128 stands for zero in the data rows.
Each row of this table is followed by its label. One hidden rule gives the labels. It looks at one to three of the table's principal directions, none of them among the few with the most spread.
<148 109 150 108 131 93 121 86 158 103 107 164 126 134 133 110 100 142 122 75 103 134 95 103
 126 119 95 164 145 100 126 126 131 153 132 90 155 91 81 129 111 119 107 122> 3
<129 147 118 108 137 117 141 100 134 98 115 144 131 153 133 101 151 129 139 132 146 142 93 146
 115 132 123 131 114 101 89 146 132 148 143 129 139 119 109 158 123 111 118 139> 3
<159 148 129 94 131 133 92 76 155 131 104 107 155 159 175 166 136 151 109 122 110 137 111 100
 89 148 83 149 103 141 129 119 140 95 156 116 116 163 147 161 128 134 103 113> 1
<138 139 100 112 129 168 133 152 82 145 108 147 148 134 166 235 168 97 92 177 80 153 186 79
 106 154 118 104 129 170 154 109 150 72 133 133 109 204 163 127 179 121 169 134> 3
<107 166 127 145 138 137 157 168 101 103 144 110 100 142 121 142 146 102 140 144 151 131 100 180
 127 113 162 127 86 91 135 153 125 144 153 144 104 124 167 180 125 117 151 124> 0
<158 80 129 116 135 113 123 79 147 135 138 134 116 122 123 68 126 155 120 144 145 112 131 123
 78 121 146 176 99 117 84 142 84 174 118 133 126 136 96 152 127 151 94 124> 3
<149 124 119 132 120 126 128 158 74 112 117 172 135 95 111 185 172 108 120 133 98 159 178 120
 156 122 116 71 196 156 168 113 162 88 116 144 147 143 128 70 178 111 153 135> 3
<151 83 135 108 138 99 129 77 192 114 139 133 136 128 102 35 111 169 130 144 144 93 75 125
 115 111 117 195 93 108 84 127 89 191 111 127 150 103 63 148 101 132 93 135> 3
<108 153 122 123 121 120 94 98 162 129 143 61 132 142 120 56 141 164 152 106 198 112 89 155
 106 110 142 132 103 112 76 148 96 155 126 161 112 113 158 140 108 155 75 126> 3
<100 136 139 156 117 122 108 172 121 134 121 103 101 116 92 135 103 134 154 59 137 102 115 125
 152 84 110 70 177 131 147 173 137 115 117 152 135 124 143 71 88 116 156 124> 0
<109 154 146 145 131 159 133 160 116 162 141 98 135 119 144 149 103 111 128 147 129 116 153 134
 148 154 141 119 104 148 164 113 130 109 125 121 109 141 161 117 133 142 137 122> 2
<120 141 118 130 141 150 152 152 125 126 144 129 116 105 118 103 120 128 129 178 150 106 119 161
 152 123 162 111 101 137 145 125 123 119 113 139 150 118 103 92 148 128 149 141> 2
<131 136 119 105 135 116 121 111 128 132 129 122 129 150 148 139 136 135 108 141 128 134 142 118
 108 150 134 133 108 127 108 116 133 121 132 127 104 136 141 151 135 143 108 131> 2
<144 101 161 116 139 105 132 86 153 126 138 157 147 101 107 61 120 124 143 138 125 131 135 148
 144 163 150 157 141 106 109 97 121 193 113 111 179 98 84 101 123 123 84 124> 1
<130 157 116 112 107 127 87 108 159 108 109 124 158 170 147 132 121 170 118 76 137 109 84 79
 113 104 68 144 114 143 128 145 132 87 141 111 108 112 130 131 132 140 105 150> 2
<108 133 146 129 134 129 132 94 147 116 107 130 125 147 138 63 118 131 166 71 155 138 87 130
 115 121 128 148 130 84 78 160 110 184 133 112 143 96 115 138 91 124 99 126> 3
<73 126 160 173 133 121 141 162 132 130 134 110 125 111 76 69 107 107 176 79 147 107 125 135
 184 127 127 111 165 109 127 147 134 169 105 135 156 88 124 65 95 109 122 144> 0
<106 152 111 138 113 117 116 128 155 101 117 114 136 194 100 100 120 175 159 59 165 100 70 80
 140 83 70 154 101 116 113 152 134 134 130 114 86 79 121 139 120 134 127 167> 3
<136 127 131 138 137 120 144 136 93 136 129 114 68 103 137 118 120 117 124 129 152 136 130 198
 102 111 186 91 138 104 128 167 113 127 148 146 142 127 138 149 111 135 135 93> 3
<165 137 111 105 123 123 114 99 125 129 107 132 129 155 160 164 133 158 108 125 122 143 127 107
 101 122 94 127 120 146 135 124 140 88 145 118 100 141 126 161 143 144 129 119> 3
<115 116 145 112 117 87 103 77 213 135 165 74 144 143 116 53 94 147 132 134 153 98 69 156
 100 142 135 203 77 95 66 120 82 199 135 134 118 119 130 206 61 138 76 112> 2
<60 179 119 163 117 138 152 204 80 115 122 136 129 157 107 132 139 100 132 93 154 101 134 106
 153 109 127 94 136 121 136 182 136 108 127 131 109 100 159 105 150 121 138 175> 3
<124 144 141 126 131 158 112 100 139 155 118 104 132 142 180 118 107 142 121 108 142 119 127 110
 86 128 120 150 97 132 114 161 97 121 135 115 103 149 147 154 118 152 103 110> 2
<118 121 129 157 117 123 116 177 135 118 151 105 109 107 86 180 116 125 133 113 105 116 115 143
 164 84 105 109 160 136 174 140 139 112 122 158 119 145 148 121 90 98 185 109> 3
<122 151 146 153 134 126 120 129 118 110 93 122 95 113 123 106 143 129 172 57 149 140 94 173
 142 93 121 57 193 111 140 182 155 109 147 141 179 96 131 71 111 108 120 108> 3
<128 94 111 131 109 99 124 135 152 109 150 138 134 130 97 100 124 135 111 138 127 115 109 124
 127 116 140 168 123 122 112 110 113 148 130 134 127 99 115 153 116 136 116 144> 2
<113 136 129 119 142 135 144 129 126 114 143 142 135 136 120 77 126 135 139 135 157 130 125 138
 149 140 166 145 104 102 102 112 118 168 111 117 125 86 115 118 128 139 107 149> 1
<77 157 132 162 122 136 137 190 100 110 129 126 125 130 80 118 131 112 161 78 152 107 121 125
 174 104 131 89 153 115 142 161 142 132 116 136 136 95 144 70 126 109 146 162> 1
<128 108 144 140 149 129 156 154 109 146 150 146 125 87 94 135 111 115 143 165 109 130 184 144
 201 157 139 93 155 147 161 86 155 129 83 122 144 124 92 60 140 111 163 135> 1
<130 123 124 152 125 123 140 176 92 97 137 151 108 128 99 158 114 126 138 100 122 132 127 145
 170 111 124 100 143 124 159 135 157 98 133 115 114 97 120 120 114 110 169 149> 1
<104 140 121 149 126 151 121 169 104 124 117 127 141 136 117 172 152 118 132 105 115 110 147 87
 142 118 97 99 140 151 149 154 148 82 119 130 119 148 152 83 155 110 147 160> 1
<137 131 108 140 119 145 149 162 84 136 146 160 151 129 119 154 146 121 112 182 125 135 196 97
 156 151 131 133 111 171 166 78 145 102 110 123 89 125 128 109 206 156 141 161> 3
<121 111 130 137 133 147 131 135 109 109 120 152 125 110 115 108 149 126 159 95 134 141 130 114
 139 101 128 111 154 119 108 146 120 149 99 132 139 124 114 79 136 116 138 145> 3
<184 88 106 94 130 109 137 106 133 145 143 142 113 97 154 187 142 120 76 227 78 159 160 148
 102 145 151 141 123 154 147 63 128 111 131 142 127 175 116 174 157 138 151 88> 3
<116 132 127 129 116 145 118 141 128 146 135 113 145 125 139 135 129 127 132 127 131 134 136 117
 133 127 135 125 130 139 123 107 117 129 115 130 107 133 155 126 130 144 126 125> 1
<135 105 153 94 135 128 125 83 176 141 125 153 184 111 163 109 114 120 114 157 85 148 137 90
 147 178 103 173 136 141 109 59 123 157 99 100 151 132 94 116 125 128 94 124> 3
<91 133 149 165 143 143 163 170 104 130 126 125 113 119 91 105 113 108 165 99 141 117 132 135
 177 117 138 112 147 104 146 148 133 160 111 122 144 100 122 88 113 106 154 137> 1
<141 146 146 116 153 119 138 93 140 139 129 90 91 143 153 120 110 128 119 145 142 125 105 178
 83 139 156 155 80 88 120 156 111 158 165 131 124 146 144 204 90 129 117 81> 3
<136 146 129 160 127 133 155 156 66 106 113 171 105 147 129 142 135 108 130 104 136 142 148 149
 128 133 149 113 133 114 160 158 157 100 171 101 125 87 134 141 154 129 130 141> 1
<105 137 146 160 129 122 134 178 125 118 139 99 99 121 110 144 115 117 125 100 128 101 97 158
 142 87 130 120 132 106 157 173 120 120 141 141 123 118 159 147 91 110 145 111> 1
<126 158 118 147 113 169 136 180 86 104 120 145 166 148 137 211 175 90 122 143 99 142 136 97
 131 135 102 135 107 149 172 119 152 86 158 123 100 159 181 149 174 113 157 154> 3
<133 113 121 161 110 137 129 152 99 125 133 155 141 136 106 133 135 131 135 111 127 131 171 87
 149 127 116 145 136 152 159 106 143 116 123 113 100 99 130 102 173 151 126 156> 3
<124 124 129 114 113 132 96 83 184 130 137 108 142 159 150 90 88 168 124 90 146 115 86 95
 90 107 110 203 89 111 90 141 81 168 128 113 91 122 126 184 82 151 103 117> 3
<111 131 144 146 135 126 130 141 121 108 132 120 95 126 121 143 126 97 138 96 121 120 100 168
 102 117 154 129 119 83 121 187 119 144 158 127 143 140 153 159 90 94 140 115> 1
<109 144 123 152 125 129 148 179 102 138 140 136 131 130 86 102 111 144 129 137 157 93 158 109
 183 117 125 108 131 153 165 121 140 115 99 135 114 87 109 72 159 149 137 162> 3
<111 105 160 142 137 150 107 130 159 159 152 72 133 74 116 127 119 108 136 143 113 104 131 151
 123 127 139 133 136 129 129 147 91 155 107 160 156 193 156 112 82 102 135 91> 1
<157 123 104 91 116 125 111 84 153 132 118 135 133 147 173 152 121 151 87 143 113 143 114 100
 77 115 111 167 112 136 117 119 106 120 140 124 108 153 120 187 128 147 127 104> 3
<139 110 125 122 135 104 145 125 120 147 145 129 90 120 136 126 103 128 107 159 129 125 148 160
 115 138 167 125 113 122 123 122 120 128 128 124 115 123 115 159 125 145 131 112> 2
<118 131 140 108 147 107 171 97 160 134 138 144 142 145 123 35 104 141 125 168 158 101 110 131
 144 152 147 185 75 100 97 103 104 189 108 95 139 72 69 147 146 144 86 148> 1
<115 128 107 153 123 120 150 176 95 126 142 121 108 149 94 134 135 138 131 130 151 114 144 120
 150 102 133 120 115 131 140 129 134 120 120 138 80 103 140 139 148 143 150 152> 3
<82 120 139 168 138 149 173 200 90 146 151 145 129 92 77 101 106 103 143 144 136 117 188 118
 213 128 156 108 167 135 163 108 128 160 72 136 136 97 109 50 136 124 163 148> 3
<138 101 173 125 153 111 152 109 136 146 130 140 125 108 120 90 95 124 148 127 117 127 141 140
 158 157 133 140 133 107 122 106 128 177 105 98 147 108 89 115 105 121 115 116> 1
<104 146 92 163 99 151 121 211 81 114 121 136 116 157 121 191 130 144 102 80 130 103 138 61
 137 57 91 107 136 162 175 169 133 52 125 134 63 118 162 113 162 147 171 163> 3
<131 146 151 139 136 123 146 148 109 135 105 124 106 115 121 144 116 103 128 122 117 124 120 151
 134 130 133 103 150 117 174 142 147 126 156 132 170 127 133 114 119 114 141 103> 0
<121 153 104 144 100 109 100 160 83 123 98 128 85 117 120 146 141 139 123 55 156 127 126 154
 115 71 137 21 216 139 144 198 146 54 148 158 155 107 150 76 131 132 133 120> 1
<125 126 149 116 136 129 137 86 141 136 107 144 147 140 156 71 118 129 134 111 139 128 121 108
 108 150 122 158 115 112 89 137 109 161 126 98 142 110 102 135 130 139 81 135> 3
<81 131 170 182 126 124 130 167 121 133 128 94 129 117 66 101 120 87 181 70 135 111 127 136
 164 142 133 119 162 101 145 146 143 178 139 139 163 109 163 83 88 102 121 132> 3
<184 110 114 96 125 123 103 86 133 129 130 136 124 101 175 206 156 112 92 183 77 180 148 166
 84 157 140 119 144 148 139 94 143 89 160 142 141 193 146 172 133 118 139 79> 2
<166 150 122 102 143 105 146 111 140 98 128 137 117 168 134 157 119 148 115 158 119 129 87 145
 131 137 105 157 66 115 153 105 158 113 160 104 106 112 105 191 133 122 146 131> 3
<130 109 116 173 120 160 147 205 77 129 145 141 139 98 92 181 164 96 131 173 103 125 183 116
 170 132 135 104 136 175 191 93 156 85 118 143 120 144 152 77 190 125 169 158> 2
<128 120 101 151 105 121 109 165 103 120 130 124 93 121 101 152 128 146 124 89 141 121 132 130
 128 73 132 86 168 142 151 159 132 89 130 153 117 118 141 104 126 136 157 128> 1
Here are more rows. What is the label of each one?
<121 114 137 112 128 97 114 92 185 130 149 86 124 121 102 72 113 135 139 133 148 105 73 180
 106 132 161 156 109 87 81 136 97 186 138 141 162 125 124 166 67 113 103 108> -> 1
<106 173 88 158 105 162 152 206 50 122 123 165 147 164 134 200 152 109 123 137 130 147 187 85
 172 142 117 84 127 177 178 100 180 44 133 109 68 105 159 103 211 148 167 186> -> 2
<175 105 119 94 117 109 103 84 149 155 140 134 136 117 162 166 117 154 104 161 99 163 160 130
 120 145 115 129 146 161 128 69 133 106 116 122 101 152 117 157 130 149 129 91> -> 1
<153 138 112 99 122 108 115 99 150 119 121 129 121 153 139 133 116 168 116 121 136 116 93 119
 110 108 102 136 99 131 123 129 129 107 134 115 111 119 104 152 136 140 129 131> -> 1
<85 103 123 178 118 153 150 182 101 124 155 142 115 98 72 78 115 116 151 112 158 101 153 103
 159 86 152 143 133 128 137 152 91 172 80 144 123 106 111 67 149 135 155 163> -> 0
<134 146 100 125 125 152 133 154 98 135 137 119 130 142 141 187 156 128 108 170 127 126 152 120
 113 123 130 117 94 152 143 128 129 85 130 137 83 168 160 156 168 134 158 137> -> 1
<134 140 120 132 120 140 152 158 88 140 125 169 146 119 137 162 131 105 108 169 110 138 176 121
 153 157 131 102 143 162 163 101 151 88 126 113 130 129 117 110 173 130 146 144> -> 1
<103 115 121 137 112 107 116 156 135 137 152 115 135 106 100 116 130 109 115 149 128 108 143 144
 137 146 156 108 149 142 117 120 127 119 122 154 146 128 143 106 119 128 114 141> -> 2
<158 105 110 119 108 111 104 106 136 112 109 152 122 125 141 153 133 141 104 105 105 143 113 118
 96 98 98 123 171 140 127 150 128 96 148 136 142 142 114 147 114 120 134 112> -> 3
<148 119 141 99 126 104 88 69 194 121 116 103 133 145 152 116 104 159 119 89 118 115 61 134
 87 118 100 162 117 106 99 150 112 132 154 113 144 133 122 177 67 118 97 100> -> 1
<120 163 96 135 108 147 116 174 79 117 119 137 129 146 159 209 157 125 95 114 121 138 153 100
 120 102 106 85 140 163 158 152 144 37 138 134 80 146 173 131 175 138 151 145> -> 2
<116 166 119 113 120 140 103 134 122 112 116 104 130 154 159 155 131 144 113 84 144 122 95 109
 101 98 110 121 106 121 120 164 115 94 139 127 95 137 165 151 124 136 122 135> -> 2
<121 138 124 124 127 138 121 126 147 144 148 105 124 143 145 115 106 155 112 138 148 108 122 123
 114 109 132 157 91 130 120 139 96 133 117 132 84 131 138 164 117 154 122 116> -> 3
<90 140 111 147 111 128 124 166 105 155 144 105 110 103 140 152 135 97 124 141 133 147 166 169
 140 138 169 59 177 149 123 126 137 88 123 157 123 137 171 112 125 134 140 114> -> 2
<145 111 139 95 130 122 112 75 176 144 144 118 174 132 150 79 140 141 123 177 132 121 122 121
 101 173 136 182 75 134 75 80 102 163 118 119 121 137 123 156 140 155 65 135> -> 2
<127 102 147 140 118 103 109 145 135 131 143 123 118 90 103 149 119 102 114 122 97 115 134 152
 125 128 140 116 167 126 143 142 126 127 135 147 162 149 142 118 96 106 131 107> -> 2
<127 147 109 104 134 144 133 102 118 93 106 145 142 174 156 134 171 124 142 115 137 152 97 107
 86 132 119 149 84 100 73 146 124 143 145 113 106 141 139 174 144 118 121 157> -> 2
<163 102 135 120 142 115 157 117 116 127 99 173 133 115 120 125 133 128 146 144 103 149 140 125
 166 148 104 97 164 144 142 88 169 119 118 107 167 109 70 86 147 114 141 137> -> 3
<106 136 121 146 103 132 118 171 119 114 124 143 166 150 100 127 135 135 121 91 130 102 131 58
 153 109 100 147 133 145 152 118 132 116 118 118 111 91 141 90 163 145 113 175> -> 3
<129 122 129 134 119 116 123 146 117 126 111 141 128 130 109 134 117 147 131 86 123 113 131 85
 154 102 87 106 156 147 151 130 143 104 108 119 125 106 107 79 145 133 137 149> -> 3
<134 132 109 123 119 135 133 131 87 155 125 155 138 135 145 132 130 133 113 144 139 140 196 106
 130 160 151 103 137 159 129 100 140 96 116 109 108 113 124 101 181 166 113 148> -> 1
<131 127 150 126 130 110 118 105 150 136 120 105 117 143 133 142 123 121 152 100 114 144 106 141
 111 134 116 136 134 101 110 130 133 163 148 126 120 142 152 171 82 115 126 94> -> 3
<135 114 161 138 158 129 152 127 137 126 126 128 108 107 112 107 113 121 149 133 119 109 109 155
 147 127 128 130 117 108 142 144 130 152 123 119 162 125 99 111 110 101 139 118> -> 2
<164 117 125 108 147 132 130 83 128 150 130 118 121 115 140 121 140 141 147 172 137 148 150 169
 121 165 150 104 115 139 111 100 140 124 124 125 139 150 110 123 141 130 126 114> -> 1
<103 138 141 143 118 133 112 174 135 124 120 135 148 119 108 157 119 118 124 94 99 112 123 100
 168 112 97 103 181 141 162 138 147 108 120 136 149 125 141 77 102 104 144 132> -> 3
<138 169 123 81 124 143 103 55 176 148 105 111 160 186 201 123 109 173 119 111 143 138 95 87
 83 135 88 174 81 127 92 122 108 132 138 95 85 137 131 192 120 158 95 109> -> 1
<178 116 86 111 99 116 85 110 101 113 98 135 118 139 153 186 163 152 93 105 118 156 134 103
 67 102 106 101 156 162 135 136 142 55 165 148 114 154 152 145 155 153 124 123> -> 3
